In the data rows, zero lies at 4.5, halfway between 4 and 5.
Some points, each followed by its number:
[5 5 6 4 1 4 4 6 2 2 3 6 4 7 5 7 4 4 5 3 4 4 3 2 6 7 3 6 4 3 4 4 6 4 6 7 5 4 7 4 2 3 6 5 4 2 2 5 3 1 0 2 2 5 4 5 5 3 4 4 6 5 7 7] 0
[2 5 5 4 7 5 3 1 2 4 4 7 4 5 6 6 5 5 7 6 4 3 5 7 3 4 5 4 6 5 3 4 5 2 2 3 6 5 5 4 4 4 6 4 4 3 4 5 6 5 4 3 4 6 3 3 4 4 4 3 4 3 5 3] 1
[6 4 6 7 4 5 6 6 3 1 3 4 2 7 4 6 3 2 4 4 5 4 4 4 4 7 3 4 5 6 5 4 6 4 6 6 4 4 6 5 2 1 5 5 6 4 4 5 3 1 1 3 2 5 4 6 4 3 4 3 6 5 7 6] 2
[4 8 4 8 8 6 6 4 3 3 5 6 4 2 3 6 4 6 7 5 3 3 2 5 2 3 6 4 1 1 2 3 4 4 5 6 5 7 5 3 4 3 4 9 9 7 3 3 5 4 4 5 6 6 4 2 6 6 6 7 3 4 4 6] 3
[6 7 5 7 1 2 7 8 5 6 6 3 5 5 4 3 6 5 4 1 5 5 3 1 7 6 4 5 5 4 5 5 5 3 5 4 5 4 7 5 6 6 4 4 6 6 7 4 6 8 4 2 4 2 7 8 8 6 8 7 0 4 2 7] 4
[2 2 6 2 7 8 4 2 3 6 3 5 0 3 5 3 6 5 7 9 4 7 6 9 3 4 4 8 6 4 5 5 4 6 5 4 4 3 2 0 5 4 3 7 4 4 3 5 5 5 8 6 4 7 5 6 4 4 5 5 4 3 4 4] 5
[5 3 5 5 2 6 7 5 3 2 3 6 3 6 4 6 4 4 5 4 4 4 3 3 3 6 2 3 4 5 4 3 5 4 5 4 3 3 6 4 2 0 5 4 4 3 3 5 1 1 0 1 3 6 6 6 3 1 2 1 4 4 9 7] 6
[6 6 5 3 0 2 4 9 4 4 5 3 7 3 4 4 5 4 4 6 5 3 7 3 7 6 5 4 8 6 5 7 4 1 3 4 4 3 9 9 3 7 6 8 7 6 6 5 6 4 1 6 2 2 4 4 6 9 6 4 6 4 4 2] 7
[4 3 6 4 4 3 6 7 3 4 6 4 3 5 6 5 4 3 3 3 6 4 6 6 6 7 6 5 8 7 5 5 6 4 4 4 6 7 7 4 8 5 1 3 3 3 5 7 5 5 6 8 0 2 7 4 6 6 4 4 4 3 5 3] 8
[7 6 4 1 0 1 2 6 3 3 4 4 6 3 5 4 6 4 3 6 5 3 8 4 6 4 4 6 7 6 5 5 3 1 3 4 4 3 8 9 3 6 6 7 6 5 5 6 5 5 1 6 4 2 5 4 5 7 5 3 5 5 3 3] 9
[2 2 2 4 7 6 5 3 5 6 4 6 3 3 4 3 6 5 3 5 1 4 4 7 6 4 6 5 4 4 4 4 6 5 6 7 4 4 3 0 4 6 4 4 4 4 3 1 3 2 7 5 7 5 4 3 3 2 7 5 6 5 5 3] 10
[2 3 4 2 3 4 4 2 6 6 6 4 5 2 1 7 0 2 3 4 5 5 7 4 3 1 5 4 7 6 8 6 2 5 5 2 4 5 5 6 4 2 9 7 2 3 3 6 2 3 4 2 7 7 4 8 8 7 5 8 5 4 5 4] 11
Which three points above are nearest to each new point by angle, seen from the average point of the numbered points? Their numbers follow each, nearest first.
[5 6 2 9 3 6 7 4 5 6 3 2 3 4 3 2 4 3 5 5 4 5 4 4 2 6 1 3 4 7 3 2 3 5 5 5 2 1 5 3 2 4 5 7 3 4 3 2 4 2 5 3 4 4 6 5 3 5 5 3 2 6 4 5] -> 6 2 10
[4 3 3 5 6 5 3 3 7 4 5 5 8 6 5 4 6 5 3 4 4 3 5 4 6 5 5 7 2 3 7 4 3 5 3 5 2 3 3 3 6 7 6 6 7 4 4 2 3 4 4 3 7 5 5 5 5 5 3 3 4 7 4 3] -> 10 3 5
[3 5 6 4 4 3 2 0 4 4 4 3 8 6 2 4 4 4 5 4 7 7 5 7 6 4 5 3 3 2 1 2 3 4 3 4 7 5 0 2 4 3 3 3 3 4 4 2 5 9 1 1 5 5 5 5 5 4 1 6 4 2 4 4] -> 1 5 3
[7 5 4 3 3 4 5 9 4 4 6 3 5 4 4 3 5 4 3 4 3 3 5 1 7 5 4 5 5 5 5 5 7 5 9 6 3 3 8 6 5 2 5 1 2 5 6 4 5 4 3 6 2 1 5 4 6 6 7 4 4 3 6 5] -> 4 7 8
[3 5 7 3 3 3 3 1 2 5 7 8 6 5 3 6 1 6 5 5 3 3 5 5 3 6 4 3 6 6 3 4 3 3 5 2 6 6 7 6 4 5 7 5 6 5 5 5 4 5 1 3 4 6 4 5 6 7 0 7 1 3 6 4] -> 1 11 3
[9 9 6 5 6 4 2 5 3 3 4 6 2 3 7 7 5 8 3 2 4 8 5 3 5 5 3 3 5 3 2 5 6 5 6 6 2 3 5 8 5 6 5 4 4 5 3 4 4 2 4 6 7 5 4 4 2 3 7 5 5 4 2 7] -> 3 0 10
[1 5 1 6 8 6 7 4 5 6 7 5 7 7 5 5 6 4 6 6 6 5 6 4 5 6 9 6 2 4 6 6 4 3 2 2 6 7 1 4 9 6 3 4 8 7 8 6 5 5 8 7 3 4 4 5 5 4 3 3 3 4 5 3] -> 8 1 5
[6 7 5 3 2 3 1 5 6 7 7 7 5 4 5 6 9 8 3 3 5 5 2 0 3 1 5 6 3 4 1 7 6 5 2 9 2 3 5 3 3 4 2 4 2 3 6 5 3 5 5 3 7 6 5 3 2 3 4 2 3 5 7 4] -> 10 6 0
[3 3 4 6 7 5 5 1 6 7 6 4 8 5 5 3 5 4 3 3 5 2 6 4 6 5 4 7 1 1 5 4 3 5 2 4 3 3 3 5 5 3 3 3 5 5 5 4 4 6 4 2 5 5 6 7 6 6 4 2 4 7 2 2] -> 10 4 1
[2 6 3 6 7 6 5 4 5 6 8 5 7 4 4 5 7 7 5 6 5 3 3 2 3 5 7 7 3 3 5 7 5 5 4 4 8 6 1 4 9 9 4 3 6 5 7 7 5 4 9 7 4 3 4 5 6 5 5 5 4 3 4 2] -> 10 8 3
[9 7 5 4 7 5 3 6 4 2 2 6 3 5 7 5 2 7 3 2 4 6 4 3 6 6 5 5 8 7 4 7 8 5 4 6 1 1 5 8 4 6 4 1 3 5 5 6 5 4 5 6 7 4 4 3 0 1 5 3 5 4 3 5] -> 10 2 9
[7 5 7 4 4 3 7 8 6 5 4 5 4 3 7 4 6 5 3 3 5 5 3 4 6 5 6 4 6 7 4 6 6 6 6 4 6 5 6 4 6 5 1 1 3 4 6 7 6 5 7 8 2 2 6 4 6 3 4 3 4 4 5 4] -> 8 4 10
